(in the rows, 128 means zero)
X: rows in several groups, each row roughly a mix of its group's directions:
X (164 x 13):
[[106  98 152  95 145 122 100  92 148  97 104 137 139]
 [126 124 117 155 126 143  97  92  96 138 181 140 114]
 [101 122 108 125 117 113 108 136 169 156 111 124 181]
 [113 125 149 102 128 139 102 104 103  82 146 142  88]
 [ 76 144 135 104 126  98 128 148 146 115  82 124 124]
 [123 107 119 103 164 107  92 135 105  99 119 129 171]
 [118 141 108 110  91 112 143 128 122  90  91  95 155]
 [101 142 119 129 135  89 110 140 118 141 131 123 193]
 [102 117 147 131 124 148 126 110 164 132 106 186 105]
 [153 130  95 112 158 100  91 118 107  94 114 105 134]
 [123 125 126 121 154 110 119 122 128  87 149 145  66]
 [147 152 105 113 113 114 138 137 143  79  94  98 153]
 [148 168 151 127 113 122 127 121 121  79  85 147 124]
 [119 137 107 122 115  96 141 145 133 159 136  81 173]
 [121 151 155 150 136 125 116 127  95 118 181 136  91]
 [100 140 140  91 106 103 145 106 127 111 180 115 123]
 [ 86 124 143 127 137 145 140 134 153 111  74 144 159]
 [170 141 104 128 125 134  72 109 111 117 114 100 137]
 [153 143 144 110 142 118 164 153 138 101 116 123  74]
 [124 161 139 124  99 107 142 137 140  97  88 112 170]
 [123 112 167 137 149 152 134 123  96 131 161 154  86]
 [115 149 117 108 168  86  98 111 134 105 110 149 106]
 [156 154 141 126 139 131 104 138  94  88  80 130 125]
 [148 160 122 164 120 133 155 141 132 180 125  98 117]
 [171 142 116 143 111 141 171 163 115 127 111  93 128]
 [134 141 133 118 147 115 122 131 107  77 136 150  72]
 [145 129 123 145 130 144 106 121 113  87  79 110 167]
 [108 118 107  93 137 105  88 117 119 106 117 103 170]
 [ 88  98 143  85 152 128 124 106 151 135 131 159 108]
 [114 144 168 152 116 142 141 112 153 144  98 176 115]
 [126 149 104 110 123 121 122 151 107 100  72  94 136]
 [128 104 138 127 141 117 101 110 103 116 101 146 189]
 [115 145 125  91 145 108  98 137 107  73 131 106 121]
 [103 114 128  88 123 118  98 112 116  74 154 136 120]
 [128 103 152 133 129 163 148 116 163 159  97 163 117]
 [108 104 146 123 146 149 149 127 173 176 119 151 118]
 [102 133 150 125 159 130 119 122 135 116 165 159  76]
 [127 153 116 151 110 121  97 123 118 100  89 114 176]
 [142 124 128 115 128 150 148 135 132  66  85 112 146]
 [150 106 101 114 154 117 104 143  94 137 152  85 148]
 [150 153 132 167 109 154 167 145 127 168 125 142 113]
 [150 131 121 119  85 149 120  99 101 126 161  89 110]
 [131 134 104 114 106 135 176 133 163 104 108 115 166]
 [150 145 165 133 122 141 178 154 137 166 133 113 115]
 [150 131  95 131 124 141 137 165  95 161 171 125 142]
 [ 95 127 147  96 151 105 104 129 116  88 101 159 125]
 [104 108 150  80 140 139 152 117 157 168 140 139 120]
 [140 119 148 117 125 160 151 119 146  78 106 157  96]
 [143 108 120 106  99 154 109  91 110 140 166  97 113]
 [166 143 115 163 113 137 167 157 103 120 129 110 100]
 [115 130 177 142 130 145 149 124 155 144 113 152  80]
 [120 156 148 132 119 128 136 114 117 107 151 153  63]
 [145 123 136 140  89 165 117  91 116 125 138 121  79]
 [140 124 135 146 102 154 104 137  72 117 155 145 102]
 [135 101 136  99 141 133 118 119  87 115 120 123  68]
 [125 100  95 108 160 120 105 132 117 161 162 124 162]
 [108 108 122 128 134 134 152 122 115 180 179 106 119]
 [142 143 132 156 136 163 118 118 121 137  74 168 141]
 [121 101 112 110 157 102 110 129 140 135 113 118 189]
 [151 128 117 127 134 140  89 108 128  85  88 149 159]
 [169 113 133 161 145 154 125 122  91 133 144 170 128]
 [111 140 160 135 113 138 174 124 168 148 127 155 100]
 [146 146 134 169 127 149 136 148  90 116 166 130  93]
 [ 90 150 130 106 112 106 140 141 131  86  82 117 130]
 [ 88 115 135 104 153 110  87 102 134 109 146 158 117]
 [ 99 114 154 116 129 103 131 138 165 134  95 134 178]
 [145 131 132 138 136 149 164 156  90 113 146 124  77]
 [167 139 103 139 110 125 121 131 125 140 100 100 183]
 [145 138  89 145 120 116 144 159 129 165 132 108 175]
 [161 141 131 142 124 120 140 137 124 172 180  97 113]
 [123 107  87 142 116 118  97  78 162 137 137 143 132]
 [184 145 121 118 143 144  88 116 115 118 103 121  98]
 [183 119 114 149 110 166 148 128 146 123  97 112 119]
 [139 118 139 109 156 136 144 139 129  94 137 130  62]
 [176 138 149 124 136 149 159 147 114 120 126  94  90]
 [ 98 124 105 119 112 105 139 148 137 135  89 104 178]
 [134  76  90 125 145 145 120 128 116 160 151 104 148]
 [165 113 115 121 114 135 153 123 165 146 116 116 181]
 [120 158 100 126 116  96 140 150 154 118 105 110 177]
 [ 95 115 137 121 158 127 110 125 113 128 176 154  86]
 [136 178 149 148  91 132 169 137 140 137 110 112 115]
 [137 155 128 158 133 128 114 124 115 165 164 149  80]
 [ 68 100 122 100 162 130 116 135 135 115 140 150 117]
 [103 118 161 133 141 142  98  90 112 149 160 163 115]
 [107 142 131 129 120  97 141 116 157  94  90 147 170]
 [103 135 100 120 108 108 121 128 155 117  90 113 179]
 [151 129  88 162 130 149 141 149  97 132 129 124 175]
 [ 98 116 174 150 142 122 159 151 137 173 120 123 130]
 [119 121 139 154 162 118 143 136 149 154  91 169 159]
 [114 130 156 112 146 124 121 140 138  84  89 171 108]
 [108 159 163 150 112 113 160 144 126 100 110 162 147]
 [ 97 130 130 116 159 147 170 167 167 119 125 144 128]
 [153 165 125 134 117 128 122 125  89 124 140 108  71]
 [134 115 116 124 148 115  85  92 141 144 113 173  99]
 [128 147 146 130 126 136 152 151 100  87 175 101 112]
 [176 164 117 150 100 107 152 133 108 136 110 100 131]
 [165 131 107 163 116 125 145 145 122 165 116  91 157]
 [154 122 135 139  99 164 125 106 100 145 156 108  86]
 [119 189 137 135  87 128 153 132 112 139 156 118 118]
 [104 118 158 148 114 103 110 109  85 141 163 140 101]
 [122 130 135 116 137 125 129 136  74  78 162 126 103]
 [146 155 159 148 140 133 156 144 126 148 176  99 107]
 [103 127 132 107 167 112 106 117 107  86 131 157  95]
 [121 133  92 115 123 103 113 135 152 108 100 114 184]
 [135 127 102 153  98 131 103  93 105 155 120 124 173]
 [ 71  96 146 115 151 119 142 141 138 131 118 165 114]
 [115 128 174 135 151 147  98 123 128 140 104 124  76]
 [122 119 167 131 132 130 101  82 159 166 118 145 142]
 [167 139 110 159 110 132 124 124 123 133 122 123 193]
 [102  80 137 118 142 104 104 128 108 178 126 126 113]
 [146 122 137 114 148 151 157 146 126 100 140 132  66]
 [133 147 175 137 145 139 166 136 129 137 161 132  86]
 [149 123 100 139 123 137 144 139 113 176 169  90 124]
 [117 122 115 127 111 121 114 110 151 141  65 159 156]
 [115 139 154 118 130 122 166 144 119 140 181 134  87]
 [142 126 116 128 124 129 100 120  82  65 116 125 133]
 [127 129 104 113 132 107 141 156 131 158 168  78 145]
 [108 151 166 123 156 109 113 111 118  86 103 129  95]
 [ 96 159 136 111 134 101 156 159 117 117 171 107 118]
 [104 106 164 128 115 121 111 147 147 154 102 130 179]
 [135 109 144 113 145 163 144 121 157  90 121 155  87]
 [111  75 107 114 153 140 100 106 144 152 150 144 113]
 [150 134 111 141 135 147 127 124 113 159 177 120  78]
 [160 126 145 128 123 178 135 101 102 138 145 150  90]
 [154 110 147 163 119 178 134 107 114 169 130 121 126]
 [165 153 128 170 142 147 146 143 100 132 108 130  90]
 [116 119 105 104 119 112 106 120  90  73 106 144 135]
 [136 143 106 146 100 143 124 125 122 176 165  94 103]
 [128 112 143 128 135 142 158 127 172 189 118 138 124]
 [104 128 155 104 155 141 116 119 139 144 151 123  67]
 [111 142 133 100 150 103 130 136 104  93 154 149  81]
 [103 137 162 131 151 136 150 134 155 151 161 150  87]
 [105  99 125  98 138  97 102 116 160  90 111 110 147]
 [128 138 191 118 121 106 131 120 116 130 137 132  78]
 [121 117 121 120 136 120 127 118 114  65 129 182 127]
 [149 133 102 171 104 148 113 146 118 111 103 115 170]
 [130 109  78 107 129 122 108 142 129 107 140  83 158]
 [115 123 126  94 128 102 108 125 122  66 116 120 160]
 [152 155  91 120 111 106 105 113  99  82 117 139 125]
 [115  91 113 109 155 150 105 125 117  75 114 140 106]
 [134 138 164 132 133 142 160 139 129 132 186 110  96]
 [141 172 112 148 107 103 145 156 126 123 110  86 151]
 [119 145  79 161 143 133 123 155 122 179 134 136 130]
 [102 145 170 123 105  96 121 109 175 120 125 138 149]
 [151 110 116 169 139 149 147 138 108 155 151 160 162]
 [137 165 157 159  83 131 160 139 128 119 112 116 103]
 [121 133  78 124 118 114 109 131  87 116 160 101 155]
 [138 134 149 184 111 142 148 125 134 148 120 170 101]
 [156 114  91 115 136 116 122 141 113 134 128  72 164]
 [160 144 123 157 100 138 159 155 120 147 100 101 157]
 [181 157  97 140 109 116 111 116 111  98 127 103 125]
 [116 118 168 143 116 142 144 115 136 106 116 184  98]
 [107 159 147 134 132 119 113 120 121  87 154 160  85]
 [124 137 163 133 154 147 147 155 113 124 176 115  91]
 [128 122  94 101 139 101 101 143 110  96 135 107 172]
 [ 92 120 150  86 159 110 102 108 137 124 158 143 111]
 [133 105 117 113 130 166 158 148 114  95  89 152 104]
 [120 113 129 113 132 135 149 122 188 165  98 152 124]
 [160 125 116 129 131 128 110 141 121 133  87 104 187]
 [117  94 140 112 158 141 149 133 144 124 103 184 111]
 [160 128 133 118 132 154 175 164 134 109 110 118  90]
 [145 151 115 139 115 108 114 138  91 101 105 103 176]
 [121 122 158 120 154 153 173 152 124  99 141 151  96]
 [141 108 119 149 123 186 103 100  99 127 150 144 121]]
the one row of each list that fits no group (the others fit one group, some only roughly):
    k_427: [107 137 128 136 116  83 157 157 155 151 108 108 160]
    k_481: [ 85  89 122 119 150 149 146 126 135 151 160 151 102]
    k_79: [120 120 179 128 111 153 134 107 128 112 126 155  79]
    k_239: [166 110 158 137 157 170 147 125 129 119 138 131  88]
    k_659: [132 122 108 105 145 139 121 135 109  69 133 145  85]
    k_376: [117 102 153 102 155 144 165 141 139 130 150 140  81]
    k_243: [152 119 133 131 151 140 163 161 107  94 164 113  99]
    k_232: [175 140  91 123 116 131 109 116 130 132  76 118 148]
    k_704: [121 144 118 118 125 102  82 123 128 121 129 101 187]
    k_549: [111 115 146 133 130 138 152 122 102 118 140 175  74]
    k_715: [128 102 125 109 130 145 117 112 115  69 102 161 109]
    k_502: [136 161  90 139 110 118  99 138 116  84 102 102 138]
 -> k_243
    k_956: [151 154 120 163 126 144 128 144 136 109  71 121  99]
    k_223: [119 122  97 121 147  98  86 136  93 125 159  96 141]
    k_137: [ 99 107 130 101 144 114 123 148 107  71 130 134 158]
    k_890: [126 104  84  95 134 111  96 119 114  84 111 130 134]
    k_105: [ 86 100 113 145 130 131 124 146 130 160 140 106 178]
    k_694: [106 138 115 145 139  96 131 142 122 134 194 117 103]
    k_761: [164 152 159 138 111 137 164 117 129 179 138 123 116]
    k_398: [142 118  80 113 110 118 123 136 138 125 120 110 189]
    k_50: [116  91 138 122 127 136 141 117 125 123 174 180 102]
    k_926: [177 139 116 150 113 130  98 119 105 113 168 106 110]
    k_773: [107 126  88 158 112 106 141 165 125 141 121 101 165]
    k_358: [ 78  92 138  83 152 134 134 122 147 149 139 137 128]
    k_495: [140 113 155 113 146 150 141 126  99  78 135 145  89]
 -> k_137
    k_919: [101  93 118  95 128 128 132 117 139 124  75 159 146]
    k_221: [158 177 126 153  86 114 118 109 112 115 144 103 127]
    k_16: [138 137 169 117 154 138 161 144 136 126 126 162  81]
    k_970: [ 92 159 142 123 108 104 133 132 141  85  90 139 148]
    k_56: [109 105 168 123 157 155 168 137 139 161 130 145 110]
    k_382: [161 164 115 135 102 103 145 131 149 145 105  92 156]
    k_384: [125  97 146 131 145 166 140 137 116 133 183 122  95]
    k_886: [112 107 121 133 141 155 144 127 106 136 181 142  83]
    k_497: [117 154 110 106 132  85 138 153  98 116 146  88 147]
    k_741: [100 137 142  91 146  93  98 108 132  88 152 130 133]
 -> k_741
    k_777: [ 90  92 153 109 129 152 160 121 137 120 142 171 126]
    k_883: [115  85 155 114 156 133 111 125 153 121 104 162 162]
    k_676: [130 148 173 159 135 143 137 128 103 117 108 166  93]
    k_701: [137 131 105 139 115 114  86 120 124 138 116  90 182]
    k_997: [151 120 108 166 136 147 114 130 114 168 175 123 149]
    k_15: [132 128  88 135 114 112  99 119 140 180 141  94 145]
    k_815: [141 167 131 143 123  95 137 170  99 106 127  93 136]
    k_877: [100 106 125 126 140 152 116 103 105 137 178 158  99]
    k_696: [142 105 165 120 151 134  87 113 101 133 144 133  85]
    k_929: [115 126 114 107 152 111 112 155 108  73 148 157 113]
 -> k_777
    k_851: [ 80 113 125 100 168 111 120 134 140 147 157 146 105]
    k_435: [143 150  90 149  97 132 152 131 134 159 158  92 142]
    k_208: [133  90 106 109 144 154 107 117 173 101 110 150 113]
    k_746: [103 148 161 135 106 129 164 130 142 115  94 149  88]
    k_936: [126 138 148 158 135 154 149 130 152 140  86 175 110]
    k_772: [127  87 124 138 153 143 142 137 116 176 174 129 117]
    k_141: [ 98 116 154 101 162 131 115 108 144 109 130 161  87]
    k_869: [111 125 105 131 111 100 105 128 133 135  80 124 181]
    k_593: [ 94 100 130 115 146 141 105 113 141 127 147 175  91]
    k_600: [100 117 146  90 153 117 105 125 119  81 143 150 103]
    k_533: [148 141 158 121 121 135 125 124 100  64  97 131 131]
 -> k_746
